x = ((6489, 6298, 5921, 5120, 5813, 5524, 5524, 9339, 6129, 6251, 5524, 2687, 7805, 6171, 3957), (5524, 5675, 5761, 2686, 5524, 7961, 7230, 5524, 5524, 5958, 4826, 5709, 5524, 5250, 5524), (5524, 6507, 5919, 5932, 5524, 5378, 5524, 5524, 6985, 5524, 4365, 3266, 7786, 5334, 4816), (4134, 6084, 4715, 5524, 5132, 6184, 5361, 4765, 5524, 5524, 6031, 5615, 8801, 5288, 6671), (4751, 5524, 6488, 3915, 6817, 7752, 7800, 5456, 3579, 4818, 4515, 5387, 6568, 5524, 8437), (5524, 5524, 5524, 4999, 5916, 6127, 6070, 5524, 5984, 4307, 5524, 6768, 8069, 6900, 6494), (5524, 5355, 5524, 5524, 4465, 4688, 5524, 4950, 5696, 5524, 5249, 6070, 6467, 5524, 4843), (5524, 5435, 5829, 5524, 5498, 2976, 4386, 5575, 5868, 5838, 5034, 6873, 4406, 4245, 6376), (5880, 5524, 8145, 5524, 6688, 4798, 3864, 5480, 6144, 4782, 7792, 5580, 6050, 6690, 5098), (4611, 5847, 5881, 5524, 5588, 6842, 6457, 7027, 5411, 4877, 7787, 5243, 6020, 2742, 2923), (5524, 3872, 4162, 7030, 5946, 3847, 2868, 5198, 5524, 5524, 8453, 4533, 5502, 7508, 6170), (4962, 4508, 5227, 6765, 6418, 6428, 6571, 6899, 5501, 5664, 7279, 4555, 5524, 2914, 5524), (7292, 5524, 6395, 7545, 4682, 6639, 5871, 6674, 5524, 5005, 5445, 7320, 5578, 6205, 5931))
The third entry in reading order: 5921
Find the entry just right of the centre entry.
Answer: 5696
Find the second largest entry.
Answer: 8801
The 3rd smallest entry is 2742
Find the first entry in reading order.
Answer: 6489
Find the second smallest entry.
Answer: 2687
Find the entry just left of 5829.
Answer: 5435
Find the entry just left of 5932.
Answer: 5919
Find the entry just right of the largest entry.
Answer: 6129
The entry just left of the largest entry is 5524
Find the entry just right of the smallest entry.
Answer: 5524
The entry just left of 4688 -> 4465
The entry just right of 3864: 5480
Find the largest entry.
Answer: 9339
Find the entry just right of 5361.
Answer: 4765

[[-40.6 -16.8 -11.1  14.0 -30.4  -7.3 -33.3  16.9   0.5  48.2 -29.2  14.0
  -24.9  16.9  17.1]
 [ 53.0   4.5  27.8 -30.1  39.6  21.4  24.2 -33.5 -15.0 -27.5  31.7  -8.5
   14.4  16.7 -14.9]
 [ 33.5 -26.3 -10.1  52.9   2.8   9.5 -26.9 -50.8 -22.0   6.1 -27.6   3.5
  -20.3  36.4  -8.3]]
The entry just left of -16.8 -> -40.6
The smallest entry -> -50.8
The fifth entry in reading order -> -30.4
The entry just left of the centre entry is 24.2
Give the entry just right of 9.5.
A: -26.9
Give the entry just right of the smallest entry.
A: -22.0
The entry just right of 52.9: 2.8
The entry just right of -30.4 -> -7.3
Give the maximum.
A: 53.0
The entry just right of 2.8 -> 9.5
Give the 2nd largest entry.
A: 52.9
The entry just right of the largest entry: 4.5

Questions about the grid below. Indices start at 0.
1) Give the top entry of the column that holds the largest entry.
2) Give the entry at row 1, column 0.
3) Give the entry directly above 6.8.
4) Give the top-left entry.
5) Give the top entry of the column that holds the smallest entry.
6) Give the entry in row 1 and column 1.
7) Give the entry directly below the smallest entry.
8) Give the entry just right of -39.6.
[[ -1.9  48.9  -9.5   7.3  37.2   5.9 -13.0  -3.3   6.4]
 [ 33.3 -42.3  34.1  18.3  15.2 -14.1 -45.2  42.9 -35.4]
 [ 47.8  28.0  31.4  32.7  40.4   2.3 -44.8 -35.7  30.2]
 [ 41.9  -0.8  -1.4   0.7 -48.8   6.8  31.0  -4.3  47.6]
 [-43.7 -46.2  43.2  23.7 -22.9 -44.0 -19.5  27.3  40.2]
 [ 19.3 -11.4  45.9 -42.3  32.0 -40.8 -43.5 -48.2  -6.9]
 [ 32.4 -34.7 -18.3   7.7 -39.6  -6.3  23.1  35.0   1.3]
 [ 23.0  22.0 -19.4 -34.4 -31.5   9.4  42.3 -22.1 -46.0]
 [ 19.6  -0.7 -49.2 -18.8  -8.0 -43.3 -37.9 -20.1  -9.4]
 [-46.3   0.5 -12.6  47.7  40.9 -15.1  38.7 -35.6  41.3]
 [ 27.8  -2.5  40.8  15.9  35.6 -29.0 -10.2  25.1  14.6]
 [-49.1  -5.3  38.5  19.8  19.7  11.4 -21.1 -13.5  -5.4]]
1) 48.9
2) 33.3
3) 2.3
4) -1.9
5) -9.5
6) -42.3
7) -12.6
8) -6.3
